R: rows in 4 groups, each row roughly a mix of its group's directions
R (124 x 10)
[[  7  -5  -5   4   8  10 -27  -7  30  -3]
 [ -5  -5  15   3  17 -12 -17   7 -31  -4]
 [  5  16 -18  18  25  -9   9  -8  -2 -16]
 [ 25  -6   6  25 -16   3  -4  -4  -4 -19]
 [-27 -18   1 -11 -12  -6  -1  -6 -15 -20]
 [  2  10  -4   2  -1   4   6  -7  42   4]
 [ 10  -5  -8   5  10   9 -24 -12  30  -4]
 [ 19  -9 -11  -7 -19  11  12  17 -19  10]
 [ 14 -13  15   6  17  -3  -6  -7  24 -20]
 [-14 -12  -7 -21   7  -9   0  18   9  25]
 [  7  -8  -5   6   5  13 -27  -8  29  -4]
 [  2  -5   7  13 -32  14  -6 -20   2  -8]
 [-12  14 -21  -5  -6  -4  -1 -12 -25  19]
 [ -6  -3  -4  24 -22  18   2 -15  -8 -17]
 [ -3 -14  22   0   5  20   8 -23  15  -8]
 [ -4   9 -28 -10 -19   7  11   1 -15  15]
 [ -5  21 -17  -6  13 -14  -1  21 -19   6]
 [-11  17 -10 -16  12 -17  -2  21 -13  14]
 [  8  -5  20   6  18  -3 -12  15  25 -13]
 [-18  18 -27 -13  13   4   1   8  -7  12]
 [-27   9  -3  -4  14  -7  12 -23  14   1]
 [ -3  26  19  -5  11 -17 -11   8 -14  11]
 [-12  -3   3 -32  16 -13 -14   2   4  13]
 [ 10  11  -3 -38   4 -10  -4 -10  11   0]
 [ 12   6   6 -34  -1 -15 -12  10   3  10]
 [-17   2  21 -25  14  -9   6  12  -5  11]
 [ 16  -5   8 -10  24  23   0  19   3  -9]
 [ 10   9   6 -16  21  -4  -2  12   2  30]
 [  2  -7   1  -1   0  14 -24  -4  34  -1]
 [-13  21 -24 -12  10 -10   0  16  -7  12]
 [ -1  -1 -21  -2 -18  15  -4 -16  18 -19]
 [ 10  15 -31  12  -9  -3  -6  16 -12  -1]
 [-13   3  21  -5 -11  12  -4  16 -25 -14]
 [-22   0   5 -25  -7 -10  -1  12   3  23]
 [  6   7 -18   0  11   4 -20  -4  31   5]
 [ 19   2 -23  23  -3  11  -6 -16   3 -12]
 [-18  -4   7   9 -12 -21  -1   3 -15 -25]
 [ 10  30   4  12  13  -9  -5  10   9  19]
 [  8 -15  -3 -28  11   1   5  24  -8  -9]
 [ 20 -20   7  10  -1  12   0  -1  21 -22]
 [  6   3  20 -29  -2 -11  -9  21  -6   6]
 [ -4  -8  12  -4 -18   0  27   4 -26  -4]
 [ 13  15  17   2 -19  17  13   3 -19  10]
 [-10  10 -21   6  19  17   4 -25   6  -5]
 [-10  23  -7  -5  22  -9  -9 -23   5  -9]
 [ 12   3  -8  16  24 -10 -11  -8  21  15]
 [ 15 -23   5  -4   3   1   1  19 -21 -21]
 [ 16  23   6  12  20  13  -4  15  11   6]
 [ -1   2  -2  32 -19  10  11  -7  -8 -17]
 [ 31 -13  22   7   5   8  -2   7  -4 -13]
 [ -3  16  -9  21 -12   0   6 -30   8   6]
 [  1  -9 -15  22 -16  18  -4 -23   4  -8]
 [  5   9 -18   3  -2   7 -13 -18  31   0]
 [  6  11 -14  14  -2  18 -10 -14  27 -10]
 [ 14 -12  18   7   9   0   2   4  28 -20]
 [  2  17 -10 -12  21 -20  -4  18 -13  12]
 [ -9   0   9  34  14   5  -4  13 -15   1]
 [ -6   2  -3  27   2   3  -3 -26  23   2]
 [  3  19  11   2  20 -12  -6   8   1  29]
 [ -2   0   8  -7  -5 -11  27  17 -26  -3]
 [ -1   2  -9   4 -20   3  28 -19 -18   3]
 [ 24 -18  15   7  11  10  -9 -22   6  -4]
 [-21  -8   2   0 -13 -20  -4   0 -10 -29]
 [-23  17   7  -3  -2 -10   1   3 -25  19]
 [  1  10  -8   8   1   5  -2 -23  34   6]
 [  2  10  -3 -16   6 -22  -7  27 -12  14]
 [ 29   5  12   4   8 -11  -7  20 -16  -8]
 [  1 -21  31   3 -14   9   3 -12  10  -7]
 [  0  13 -28   3 -11   9   1 -20  14  15]
 [  6   6 -14  12  -2  23  -8 -14  25 -13]
 [ 24   7   1  -8  12  -9   3   9   8  30]
 [ 16  -7  11 -20  16  -1   9  20 -11  18]
 [  2 -11  18  -7   7 -11  13  18 -27  12]
 [-13  -1  -2  31   4  -2  -9 -19  20   0]
 [ -8 -16   7  -2 -23  14  -3 -22  20   7]
 [  6  -9   1  27  -6  15   2 -21  -5 -20]
 [ -8  13   0  26 -11   7   5 -29   6   1]
 [  0 -18 -19 -16  -5  -8  12 -14  24  -7]
 [  1 -22 -19   5 -14   6   5 -15  25  -3]
 [  7 -11  25  10  10  -6   7 -15  17 -19]
 [ -2  13 -27  -4 -16  13   3  -8  19  16]
 [ 17  -4  18   8  17  15  13  21 -15   0]
 [  1   9  -5  23   8  10   2 -29  17   0]
 [ -3 -10  -7 -32 -18 -11   2  -8  16  -7]
 [  8  -3  17 -13 -17 -14 -10  25 -12  11]
 [ -1  -8  17  -8   8  -1  15  20 -30   3]
 [  0  -6   5 -17  -5 -25  10  10 -19  20]
 [ 12 -10   3   7  10   5 -16  -7  33 -13]
 [  1  -5 -32   7 -20  19  -5   1   8   7]
 [ -8  14  11  -6  24  14  12  -8 -10 -22]
 [ 10   1   4   7   0   7   4  -3  41  -7]
 [ -1 -16   1  16 -35   1   3   7   1  12]
 [ -3   5  15 -24 -13  -8   4  28   7   9]
 [  3  -7   4   7 -36  -9   7   9  -5  18]
 [ 15  17  -2 -15 -16  -2   9   8 -25  14]
 [  6   2  13  19  -7  -7  20  11 -26  13]
 [  9  16   1 -12 -21  -8   5  10 -25  16]
 [ 16   3   9 -19  19   1   6  26  -6  11]
 [ 15  15   3   2   3 -29  -3  23 -12  -4]
 [-13 -13  -1   0 -22 -29   4  -6 -15  -8]
 [  4  -2  -8   2  36  11  13   7 -11 -13]
 [-13   9   1  12  -2  22   6 -27  -6 -17]
 [ 11  -9  -2 -27  15   5  17  18 -11  -9]
 [ -5  10 -30  -8 -18  10   6  -6  -9  18]
 [ -5 -24   1 -23   3 -13  -8  11  21  -8]
 [  3   7 -15   6   4   1  -6 -33  23   6]
 [ 17 -13  13   9  13  -2  -1  -6  25 -21]
 [ 11   6  -5  19  11  18  -4 -26  -8 -15]
 [-18 -15  -5  33  -1   9   4   6  -9 -12]
 [ -2  12 -21  -7  15  -1 -27   5  15  13]
 [  6 -15 -11  19 -22  11   9 -20   3 -12]
 [-17  12  -5  -7 -16  -1  16   5 -25  17]
 [-19  -1   5   2 -12 -29  -4   4 -12 -21]
 [ 17  -8 -19   7  -5 -10   5 -12  23  20]
 [ 18   4 -25  23  12  -7 -10 -12  -7  -5]
 [-13   7  -3  -7  27  -4   0 -21  15 -18]
 [ -4 -14  -2  13 -37   2  -2  -7  11   6]
 [ -2  13  -7 -15  32   2  -7 -15   5 -15]
 [-14 -28   2 -11 -15 -10   7  -6 -19 -10]
 [-25 -24  -2   7 -11   0  -2  -4  13 -21]
 [-19  -9  25 -21  12  14  10  -4   6   3]
 [-13 -14 -11 -13  -3  24  -7 -14   9 -21]
 [-12 -16  -4   3 -26 -18  11 -10 -18  -3]
 [ 26  -1 -12   6  -1  22   5 -10  20  12]]

which group is each row in? (one row of each group first)
[ -7 -25 -13   1  17 -16 -14  15  14  -4]
Q
[-18   9  15 -25  25   0   7   2  -3   7]
X
[ 12  -9   0   5   8   7 -18  -5  35 -10]
G
[ -9  12 -16   3  -4   2 -18 -21  27  -1]
J

[  3  -9  23   1  19  -9 -12  24  -1 -14]
G
[22  5  4  0 22 22  1  7 11 18]
J
[  2  -8   4  10 -37  -4   6   8  -4  17]
Q
[ -2 -13 -10   6 -15  25   6 -12   2 -25]
J
[  7  -3  16  -2  18 -10  -1  33   5 -11]
G
[  7 -28 -15   0  12  11  21  12   3 -10]
Q
[-10 -21  21 -13 -17  18   1  -5  11   8]
X
[-14  -7  11 -20 -14 -18 -17  20  -6  -2]
Q
[  5 -11  22   0  12  -5  -5  30  -4 -16]
G
[  3  -9   8  -7 -17  -1  33   6 -17  -9]
G
[-10  -8 -10 -10 -15 -27  -7 -20   6  14]
J
[ 32 -11  10  18  -5  10  -5  -1  -3 -16]
X
